One vector is turned by the same rotation once a step. Each row is the vector after some number of steps, and that number follows the row.
The counts run from 0 to 311.
[113 146 131 152 121  90 159 146 126  97 169 160 158  93 141 139  99  91
 125 120 156  98  90 143 140 116 138 100 129 152 138  86 175 148 143  96
  61 147 120 147 109 185 101 107 131 122 100 133 142 144 120 176] : 254
[134 112 131 145 130  84 141 129  78 140 113 161 103  99  82 127 100 116
 154 134 125 114  75 149 109 145 155 125  99 124 106 120 152 182 107 131
  69 160 127 132 154 154 122 125 113 100  58 150 124 158 145 161] : 153
[136 162 140 143 134 101 146 133 120 101 146 163 147  75 128 130  98  91
 133 143 129 102  86 148 149 126 140 106 150 172 136  84 163 174 146  94
  68 144 121 135 121 180  95 109 115 128 109 134 118 145 123 156] : 59
[128 141 137 127 121 116 153 116  93 128 131 173 133 106  79 143  81 130
 168 127 147  85  96 127 101 131 123  94  95 121 100  90 121 158 101 131
 110 146 108 130 117 187  97 162 128 105  57 158 115 178 135 127] : 159
[142 140 102 176 106  94 126 145 139 132 157 171  93  88 110 162  83 106
 152 136 136  96  89 166 135 127 149 129 128 164 113 118 176 178 111 126
  98 115 136 170 157 175 119  98 127 103  97 125 143 143 122 148] : 15
[123 149 116 164 104  96 156 158 104 117 165 175 180  84 115 178  85 120
 146 108 168  91 107 172 150 119 105  88 123 166 143 127 148 140 126 131
 111 136 122 147 141 156 102 126 108 124 134 107 166 165 111 141] : 244
[135 146 131 158 143 118 145 170 136  88 152 155 136  91 144 138 115  75
 144 152 132 112  93 139 149 108 138  95 142 173 141 100 144 184 154 102
  73 137 132 142 121 187  94 109 120 122 106 145 122 175 129 154] : 60
[136 135 126 149 102 105 164 148 123  97 158 166 145  96 134 165 122 116
 151 111 169  80 101 145 136  99 114  83 125 175 157 108 129 156 133 132
  76 152 123 149 130 170  90 128  91 131  94 134 175 167 114 154] : 239
[134 149 111 123 137 106 154 158  99 110 162 144 111 104 128 162  72 127
 143 153 157  99  53 173 138 118 128  94 122 187 132 130 177 173 130 118
  77 138 133 148 113 170 133 115  99 111 118 116 136 112 121 142] : 36
[128 145 120 132 118  94 159 125  91 125 112 161 138 101 123 138  93 104
 105 164 147 119  76 171 152 152 143 122 116 161 113 140 148 199 116 120
  84 154 103 132 141 161 105 160 141  94 106 132 141 147 135 177] : 93
[147 148 116 146 135 139 164 145  80 120  95 182 162 101 113 159 108  77
 125 140 143 113 112 156 133 124 121  78 108 160 138 158 110 176 126 132
 108 150 123 125 112 167 105 135 107 111 100 155 134 199 127 154] : 105
[108 148 118 146 109 110 180 137  69  97 114 172 159  93 131 160  75  98
 115 147 154 123  93 185 145 126 121  99 107 155 142 166 135 147 117 109
 108 127 144 148 137 154 113 154 128 108 114 139 138 159 121 146] : 303
[139 153 126 141 106 131 154 146 129 123 148 170 133  91 136 175  80 148
 164 142 144  98  77 153 129 105 121  84 140 170 105 109 124 160 116 137
  91 130 117 174 127 191  95 118 124 111  96 137 146 170 120 128] : 25
[129 135 137 123 108 107 151 130  92  88 120 157 128 124 136 133  84  87
 133 177 150 117  73 152 165 130 133  82 100 137 129 139 145 189 119 124
  83 147 136 116 108 166 112 162 141  97  78 122 134 158 134 156] : 97
[127 150 149 157 130  94 140 118  83 103 121 171 158  74  95 127  93  95
 123 133 141 118  82 150 145 175 125 110  85 103 107 116 158 175 105 102
 115 135 134 114 161 164 121 128 143  76 100 119 106 157 141 165] : 133
[135 151 131 191 112 123 159 156 119  96 147 162 168  95 140 174  92  97
 144 108 151 113 103 171 142 127 121 100 130 163 147 131 127 151 140 119
  92 111 147 154 165 185 101 119 138 111 133 133 153 157 125 163] : 262
[135 133 116 120 117  89 148 136 104 104 130 158 138  75 143 139  79 108
 119 176 141 113  83 152 162 120 116 114 127 175  85 148 174 179 130 123
  71 139 111 140 118 185 108 134 134  92  93 134 127 139 127 171] : 290
[152 148  87 157 109 117 141 155 110 132 163 176 121  99 102 191  57 129
 159 127 163  93  98 165 130 111 106  95 117 152 107 138 156 154 117 146
 116 127 132 149 143 178 124 118 110  92 126 114 155 163 120 138] : 226
[136 132 110 146 125  90 151 149  94 141 162 161 122  80  89 170  81 128
 147 121 156  95  91 168 113 111 134 131 119 171 122 133 178 154 116 136
  79 149 107 148 140 179 110 116 102 124 103 130 151 132 124 145] : 229
[124 145 118 155 122 118 146 166  79 119 113 157 127  99 109 161  74  91
 138 167 136 119 109 186 144 120 143 108 103 161 111 166 137 187 124 133
  98 126 130 135 143 178 126 151 134 113 119 135 131 148 108 167] : 91
[134 139 153 158 119 108 134 153 101  98 183 162 130  83 129 146 105 130
 179 104 146  97  74 130 133 103 118 105 114 142 120  77 149 151 125 118
  87 122 162 141 147 188 105  97 121 109  81 141 122 155 144 120] : 2
[141 119 143 133 121 119 161 116  76 112 131 160 108 105  80 138  98 107
 172 127 144  87  83 138  95 122 148 101  79 120 122 117 137 165  97 127
  98 136 124 115 137 176 115 147 112 119  63 154 117 163 145 127] : 158
[104 138 104 144 138 114 148 166  99 116 102 160 153  87 115 158  90  80
 107 161 128 122  84 174 126 122 154 106 123 170 130 163 139 178 125 114
  96 143 131 142 110 154  96 124 114 101 103 152 144 173 129 173] : 306
[168 159 139 160 103 108 167 142  92  81 128 179 150  84 140 118 108  79
 126 133 140 112  98 134 163 126 108  93 140 164 170 108 141 152 146 123
  70 138 135 131 142 187 112 123 123 123 109 141 121 158 129 125] : 63
[131 150 100 155 100  71 145 148 110 127 142 170 121  76 107 170  79 124
 138 155 149  96  88 171 150 117 138 114 139 178 117 130 154 179 124 130
  93 143 123 164 152 146 109 120  97 119 114 117 162 143 123 137] : 33
[167 147 108 177 106 117 128 151 113 123 147 176 105  87 135 179  99 132
 153 125 148 116  71 174 140 133 128 111 121 160 138 115 147 168 124 152
 105 108 150 161 178 160 104  92 108  81 119 145 156 164 149 122] : 11
[153 135 137 142 137 137 142 142  94 114 148 171 139 101 100 177 103 120
 156 103 148  98  83 135 114 129 100  69 110 120 131  95 103 159 116 130
 120 142 148 133 131 155 109 101  86 129  84 126 123 191 138 140] : 181
[125 148 117 155 101  85 161 154  93 120 164 169 126  85 110 161  63 127
 143 137 155 105  83 183 130 102 131 107 127 176 127 134 166 150 119 126
  93 144 139 169 159 161 136 130 108 125 123 125 147 136  98 140] : 32
[141 129  93 136 122  95 136 150 130 121 167 161 104 114 137 179  88 127
 148 128 169  94  66 145 150 112 138  94 117 158 100 118 164 170 119 129
  85 149 128 151 117 155 115 103 115  84 100 110 158 149 121 171] : 231
[156 149 128 158 119 130 140 127 127  86 134 153 143  86 145 142  99  96
 142 153 136  96  85 142 156 121 113 115 127 168 144 104 160 175 140 136
  73 125 112 114 127 198  84 132 135  95  82 142 125 154 151 127] : 275
[155 131 149 171 117 105 139 138 113 107 158 171 123 100 122 136 129 114
 177  88 137  89  83 114 129 122 117  99  97 136 139  82 146 162 132 127
  72 139 158 140 169 170 119  89 103 117  74 139 133 169 136 133] : 198
[141 138 164 150 125 110 123 141  99 100 133 159 148  94 112 125  88 118
 152 143 129 117  74 132 131 151 131  94 105 109  93 100 119 184 113 118
  91 137 151 120 134 173 109 132 132  73  55 138 105 169 159 166] : 137
[156 148 114 139  97 110 175 147  82 118 152 178 127  76 131 172 107 136
 154 132 170  90  86 171 145  95 106 100 123 183 141 138 143 137 128 157
  91 136 130 155 162 174 122 126  87 136 114 155 153 153 118 114] : 28
[156 145 108 160 128 119 155 165  88  99 108 172 149  90 125 150  71  97
 118 163 122 121 103 161 144 110 115  82 129 176 131 161 118 147 133 137
  98 126 136 150 103 167 103 139 106  91  96 146 142 177 131 128] : 301
[146 160  73 160 120 116 159 153 119 139 146 177 113 110 132 185  80 124
 132 137 156 100  84 171 142 113 127  97 125 167 138 133 147 145 126 133
 103 133 120 168 129 181 113 113 122  90 125 136 164 171 127 145] : 30
[133 148 146 150 128 126 151 177 121  79 156 141 154  99 160 148 113  98
 144 151 152 106  78 151 145 108 119  88 122 156 132 104 128 181 153 100
  69 122 158 129 122 192 113 113 128 120 114 141 113 168 127 161] : 61
[122 146 121 183 146 126 128 191 110 100 152 156 159  71 145 163  95  91
 125 141 146 118  98 164 151 111 115 118 125 164 121 136 161 154 142 129
  98 122 145 142 141 191 108 105 124  84 133 139 139 154 139 159] : 266
[137 137 131 142 116 121 168 134 114  82 133 146 148  94 122 148  66  95
 144 156 120 104 119 158 123  90 127  85 112 161 116 146 129 156 137 112
  83 131 124 145 113 199 107 151 124 133  81 138 117 155 113 152] : 296
[170 140 145 153 123 105 136 137 117 103 167 160 114 109 117 132 100 116
 168  95 135 110  76 115 125 144 121  82 116 136 120  76 140 160 137 109
  81 132 153 139 158 159 135  91 109 112  72 117 114 158 130 150] : 197
[143 150 137 180 112 125 169 152 104 100 143 170 181  68 140 161  92 127
 130 113 150 128  82 172 145 136 106 103 145 163 154 125 138 144 140 104
  81 131 139 150 170 177 113 117 129 101 139 125 143 140 125 159] : 263
[170 157 124 180 130 120 160 136 113 131 165 191 121 113 122 145  89 114
 153  99 125 101  98 127 106 136 117  86 120 125 127  78 140 124 131 113
  90 126 141 169 161 189 133  91 139  95  92 147 118 173 129 151] : 201
[102 135 128 129 125  93 151 145  91 106 130 151 150  86 131 139  81 121
 125 175 153 120  78 176 151 110 146 128 121 171  98 144 166 168 117 126
  79 140 117 125 126 176  99 147 141  93  99 135 140 139 135 154] : 289
[148 141 137 147 132 106 138 141 125 120 168 161 130  93 119 151  97 123
 164 101 146 102  67 123 115 141 104  88 120 131  97  69 145 160 123 101
  96 134 157 143 146 194 127  87 115 115  77 121 103 144 130 173] : 196
[153 129 122 156 141 135 133 142  91 128 106 179 135 106 115 158 111 111
 144 127 137 126  82 156 115 150 116 111  90 121 110 143 109 175 106 143
  99 138 138 138 170 174 125 118 131  78  80 165 124 181 157 157] : 146
